In the data rows, the value 500 means zero.
Some points, each followed by its number:
663|489|490|929|609|510|717|486|426|475|452|538|326|376|536|457|412|492|185|502|501|530|469|533 0
531|762|497|560|539|432|521|607|409|535|431|555|413|489|584|539|430|531|568|504|805|505|655|554 1
291|394|512|513|582|504|506|473|526|463|479|447|541|419|332|516|595|494|509|496|481|511|487|402 2
420|485|510|477|486|513|516|478|469|434|525|471|571|506|444|539|819|541|613|555|429|488|495|535 3
496|471|389|472|469|502|505|453|498|442|558|514|526|456|452|300|472|678|498|439|723|431|732|532 4
442|486|502|600|549|518|449|422|604|496|530|485|585|536|460|478|442|477|564|511|434|391|409|451 5
441|404|477|469|515|589|543|505|430|430|466|465|411|529|518|529|490|476|391|462|463|653|499|491 6
505|460|573|353|500|368|424|372|434|458|593|613|424|295|379|491|426|491|487|510|471|399|527|484 7
484|434|586|433|562|590|608|491|518|451|552|682|495|495|424|449|664|534|539|553|398|321|323|467 8
463|451|649|471|515|518|492|507|587|509|561|602|413|543|459|489|513|473|515|554|512|507|491|468 9
487|453|429|473|534|449|650|527|545|535|465|580|452|557|546|420|449|498|459|430|470|686|500|541 10
554|559|573|453|602|421|422|504|217|531|472|601|484|628|526|591|502|429|609|749|484|595|462|489 11
627|445|470|392|564|447|454|414|409|569|425|513|468|507|474|674|530|433|528|457|414|522|484|536 12
497|443|414|749|418|376|446|459|467|709|409|541|411|539|472|629|466|351|469|564|500|593|424|439 13
423|425|532|465|516|540|419|397|322|492|420|467|547|443|455|556|696|483|553|557|448|469|496|487 14
584|473|550|460|512|364|311|381|456|530|468|513|615|601|447|456|555|419|510|522|462|469|469|489 15
436|499|475|437|330|465|116|401|491|497|470|407|753|587|498|481|604|528|530|512|504|544|471|657 16
494|472|539|521|448|532|545|472|493|450|760|412|422|429|525|474|391|442|418|424|420|458|469|491 17
446|416|504|471|573|495|577|430|504|442|675|560|434|588|601|519|433|577|489|450|496|421|533|454 18
Which point above is nearest to each new point, looking only along the 6 directions in which the numbered points spread most? Its number follows each.
510|457|531|481|484|837|621|465|475|466|523|527|469|498|551|741|458|464|485|479|395|418|457|535 9
462|448|502|438|422|566|638|504|396|412|550|456|406|437|531|517|452|543|557|547|451|425|485|432 9
491|434|531|486|639|426|449|430|564|930|486|578|431|506|451|645|528|389|610|466|459|563|436|315 12
454|472|396|541|446|509|584|525|463|290|513|400|495|475|476|417|503|806|466|417|616|349|575|448 4
519|484|704|580|533|426|491|531|519|505|440|551|484|546|587|562|415|289|478|613|488|589|498|494 12
460|910|571|477|542|443|516|926|559|575|439|511|535|462|467|547|450|430|545|676|430|541|461|586 11
458|507|502|497|262|525|448|559|491|461|501|434|556|520|526|515|494|534|444|385|462|455|542|460 5
440|548|538|460|476|715|591|846|455|489|506|518|483|383|544|639|449|440|477|511|493|441|552|468 9
493|411|413|612|569|409|506|451|559|572|443|541|490|533|543|402|502|647|535|481|504|563|521|472 6
399|547|559|507|548|505|483|818|481|482|470|525|578|505|468|574|538|470|648|635|474|553|545|501 14
492|452|398|481|532|534|571|521|693|456|514|539|554|472|421|375|417|602|381|385|472|284|420|496 17
719|534|519|457|385|437|505|490|563|497|471|626|482|441|778|511|500|466|515|421|490|485|522|466 9
447|524|544|479|502|453|447|609|846|523|492|501|564|516|457|537|472|437|532|563|447|515|466|493 5
453|417|652|476|584|422|468|504|506|424|430|536|528|655|759|578|457|355|630|795|441|550|372|462 12
441|458|497|421|415|510|460|526|655|424|428|368|678|569|479|487|524|527|578|508|459|536|494|568 2
559|396|485|515|586|459|538|437|443|474|485|621|467|623|644|450|419|534|584|549|592|512|528|423 9
420|454|481|466|415|490|455|451|450|409|424|341|512|422|416|501|500|474|528|426|454|458|500|376 5
514|516|388|760|578|479|551|520|640|541|423|535|465|530|485|343|452|607|447|430|584|587| 62|284 6
657|481|552|471|521|605|515|462|450|489|483|491|601|525|461|400|486|478|540|504|462|500|559|607 9
552|582|420|600|474|402|486|429|449|463|412|466|466|567|583|333|447|550|462|478|746|640|476|547 1
480|464|560|508|516|515|316|442|500|641|576|555|426|484|408|528|498|425|483|525|469|602|519|563 12
478|466|444|492|519|435|539|437|440|428|468|572|442|524|525|375|500|652|551|435|501|510|505|499 9
399|461|468|414|431|517|515|447|323|444|619|442|536|514|426|344|431|493|541|524|471|549|411|489 9
496|456|468|326|443|466|460|451|500|422|416|303|499|368|365|476|448|427|513|500|489|496|497|510 5
